In the rows, 128 means zero.
R: several groups of rows, each row roughly a mix of its group's hidden directions
R (114 x 13)
[[161 117 144 122 112 108 125  78  93  65 164 145 116]
 [130 108 192 123 167 105 132 150  70 120 138 106 149]
 [160 101 114  86 106 105 104 116 144  90 120 135  63]
 [119 123 106 153 136 146 133 102 146  72  66  85 120]
 [150 136 106 127  75 118 115  83 113  82 167 141  91]
 [122 119 171 125 144 101 169 160 138 108  92  86 176]
 [134  84 199  84 167 107 112 126 122 117 119 120 140]
 [117 153  85 142 128 126 147 151 159 112 116 181  68]
 [115 136 123 163 150 128 142 160  82 110  89  65 148]
 [137 131  82 157 112 136 129 143 112 103  89  65  88]
 [103 174 145 154 119 109 164 121 118  92 168 179 145]
 [104 107 135 128  95  99 140 125  84  52 132 152 121]
 [150 182 135 137 206 138 117 119 143 152 139 149 114]
 [135  95 108 111 104 150 126 119 164 172 100 100 189]
 [144 107 155 131 117 115 157 132 100 131 134  90 210]
 [151 128 166 111 141 113 147 166 156 175 164 156  84]
 [159 140 106 122 174 150 121 131 169 183  97 108 162]
 [136  98  68 156 104 153 143 125 113 134 137 192 110]
 [121  77 181 116 131 114 163 136 132 116 107 115 189]
 [104  66 144 104  91 116 151 122 152  95  99 147 163]
 [175 122 118 143 123 104 179 116 129  72 143 174 115]
 [108 170 135 158 101 118 127 113  91  77 140  73 115]
 [123 172  91 165 137 171 119  98 169 138 115 110  89]
 [101 136 184 113 188  98 137 159 121  99 116 153 118]
 [164  96  78  97  73 113 112 109 137  99 124 137  99]
 [129  91 204  83 114  98 132 122 142 123 146 118 154]
 [127 177  97 115 143 108  88 158  66 147 147 123 145]
 [150  61 101 133  98 118 153 136  92  87  98 120 143]
 [167  93 121 121  84 108 149  95 111  78 131 114 169]
 [118 159 153 158  97 124 167  89 135  96 177 160 149]
 [157  77 162 122 113 115 157 119 115 109 117  85 183]
 [149 200  93 156 155 132 129 122 126 135 160 164 103]
 [170  76 111 114 125 139 156 132 173 168 117 164 153]
 [100 138 143 190 153 176 162 125 136 166 126 120 159]
 [154 136  81 145  63 128 128 119  94 129 152  83 144]
 [131 160 114 155 132 169 135 114 195 176 126 113 105]
 [110 118 160 119 156 108 142 162 103 141 158 204 130]
 [141  68 150 126 113 145 149 121 176 128  89  82 110]
 [105 112 124 136  49 135 130 109 138 107 122  69 124]
 [127 117 116 135  70 147 154  95 169 154 153 151 176]
 [123  90 183 123 155 107 169 148 120 110 110 132 183]
 [149 123 179 114 185 128 139 132 146 173 132 128 178]
 [123 162 131 136 170 121 100 157  71 137 117  71 139]
 [123 135  94 132 158 147 135 158 152 190 122 185 147]
 [129  76 122 114  83 113 111 110  72  78 127 114 133]
 [120 126 135 104  85 122 107  86 125 126 185 186 138]
 [143 151 171  93 144 128  86  86 145 157 178 142 125]
 [117  97 170  98 170 116 119 138 101 146 135 170 181]
 [135 193 114 138 108 138  94  86 123 139 180 116 106]
 [135 132 124 121  89 128  81  83  75 112 164  92 133]
 [ 84  82 155 114 122 113 153 154 120 118 115 177 175]
 [120  89 131 118 109 122 149 114 175  74  97 156  85]
 [149  94 159  94  90 104 128 141 106 165 170 122 173]
 [116 162  82 181 141 183 111 102 123 153 128 122 104]
 [138  82 189 122 149 111 133 136  95  91 124 100  90]
 [ 81 134 208 119 141 106 153 137 154 105 126 128 144]
 [161 102 111 108 175 119 121 169 127 138  70  89 122]
 [131 149  92 164 146 156 142 119 174 110  89 120  73]
 [122 161  99 169 157 174 101 114 117 161 142 136  77]
 [126 174 142 120 194 138 107 143 161 176 128 139 107]
 [110  82 140  92 106 102 130 118 117  89 118 169 183]
 [108 145 139 104 173 106 120 124 128  99 129 209 141]
 [124 118 166  95 172 121 102 109 110 143 141 163 191]
 [152 169  99 138 142 145 106 130 153 158 137 116  53]
 [137 150  95 138  85 140 144  87 160 138 148 146 191]
 [153 123  95 139  79 149 157 110 197 152 136 138 115]
 [145 131 121 152  74 125 173  84 156  79 147 138 135]
 [115 107 107 151  85 158 141  81 142 109 106 102 184]
 [ 97 123 184 112 186 133 106 144 116 171 132 140 156]
 [100 134 135 175 129 164 169 124 144 168 145 161 175]
 [168 122  76 133  85 126 126  94 105 101 160 167 109]
 [142  72 165  95  79 120 139 101 159 132 156 150 136]
 [149 159 110 153 124 142 122 145  97 183 146  67 152]
 [131 174 109 130 188 112 117 159 114 113 119 161  79]
 [127 122 160 161 139 143 194 149 183 160 123 130 141]
 [135 177  97 158 117 164 117 118 147 189 153 101 125]
 [153 108 183  67 107  91 113 125 152 130 153 111 115]
 [143 179 135 153 156 121 113 134  70 129 173 117  90]
 [142  95 107 141 141 146 166 160 155 179  96 133 175]
 [137 143 162 127 156 141  87 133  96 179 162  86  97]
 [ 54  84 129 117  91 127 124 160 117 119  94 133 143]
 [117 102  91 162 127 177  98  84  93 114 124 144  93]
 [ 82 149 154 150 142 153 137 166 145 196 129 106 139]
 [145 121 102  96  89 118  95 119 107 151 180 181 115]
 [154 119 158 127 104 136 118  54 117 110 181 136 147]
 [128 147 133 144  86 125 157  78 139  99 170 163 171]
 [ 70 157 136 118  86 118  93 108 107  97 163 153 104]
 [148 137  77 144  92 142 110 145 108 156 127  67  94]
 [122 124 147 117 126 134 110 122 116 170 189 196 111]
 [124  86 127 155 136 128 186 166 118 135 126 191 139]
 [137  94 134  94 137 120 135 107 156 122 103 156 207]
 [148 188  95 160 133 135 104 108  82 121 153  90 114]
 [181 123  95 153 128 134 135 124 108 106 103  58 107]
 [121 112 146 111 166 133 107 157 146 138  74  71  91]
 [135  96 186  80  97  94 142 121 157 118 141 123 164]
 [122 114  73 149 135 141 127 115 119  68  83 151  93]
 [152 104 138 109 152  97 106 157  53 106 122  99 119]
 [115 131 205 107 155  99 132 114 114 100 157 151 157]
 [107 175 141 126 119 134 113 119 128 184 181 145 175]
 [116 169 167 123 141 116  86 100  78 108 164  97 131]
 [109  71 165 153 114 150 168 116 122 139 136 148 182]
 [126 118 186 145 156 133 151 152 118 157 120  65 158]
 [ 71 123 143 107 138 107  93 147  87  83 113 145  93]
 [133 117 130 101 181  95 109 164  92  92  99 149  93]
 [118 162 138 123 184 142  88 150 102 189 143 125 133]
 [108  72 178 101 149 113 123 145  96 119 104 116 172]
 [127 104 144 103  81 114  99  83  87  95 170 141 140]
 [126 166 107 168  95 135 131 138 105 125 157  99  60]
 [127 139  90 121 138 100 119 173  60 129 140 171 146]
 [135 105 154 119 132 148 138 134 186 180 102  79 149]
 [132 118 174 126 153 104 165 189 109 166 144 130 157]
 [143 110  75 176  97 163 175 130 154 153 120 143 131]
 [155 113 130 127 130 100 118 154  52  98 131  86 106]
 [140 184 135 136 117 148 122  95 181 171 167 113 120]]
which group is each row in? (one row of each group first)
[128 145 182 137 173 136 115 146 110 166 136  67 117] => L
[128 124 129 109 165 133  82 163  85 184 121  93 136] => P
[120 107 153  98 170 143  97 143 132 195 118 124 168] => X

[134 105 129 129 121 106 150 122  80  91 154 190 170] => X
[114  58 154  87  88 113 128 116 135 109 131 166 143] => X
[141 129  95 134 115 149 119 152 131 191 110  67 160] => P
[ 96 123 177 122 129 120 106 124  88 108 119  59 153] => X
[129  90 156 102 150 106 128 158  89 136 107 107 194] => P
[155  97 164 115 173 123 120 139 112 127  91  61 136] => X
[119 109 191 105 185 115 141 148 139 145 120 152 167] => X
[133 149  59 125  90 156  90 113 140 174 135 119 127] => P
[ 66 118 190 113 123 106 143 146 148  90 108 124 119] => X
[118 185 122 124 119 123  94 100 131 108 167 148  67] => X
[143  83 165 124  92 131 113 104  82 129 157  76 137] => P
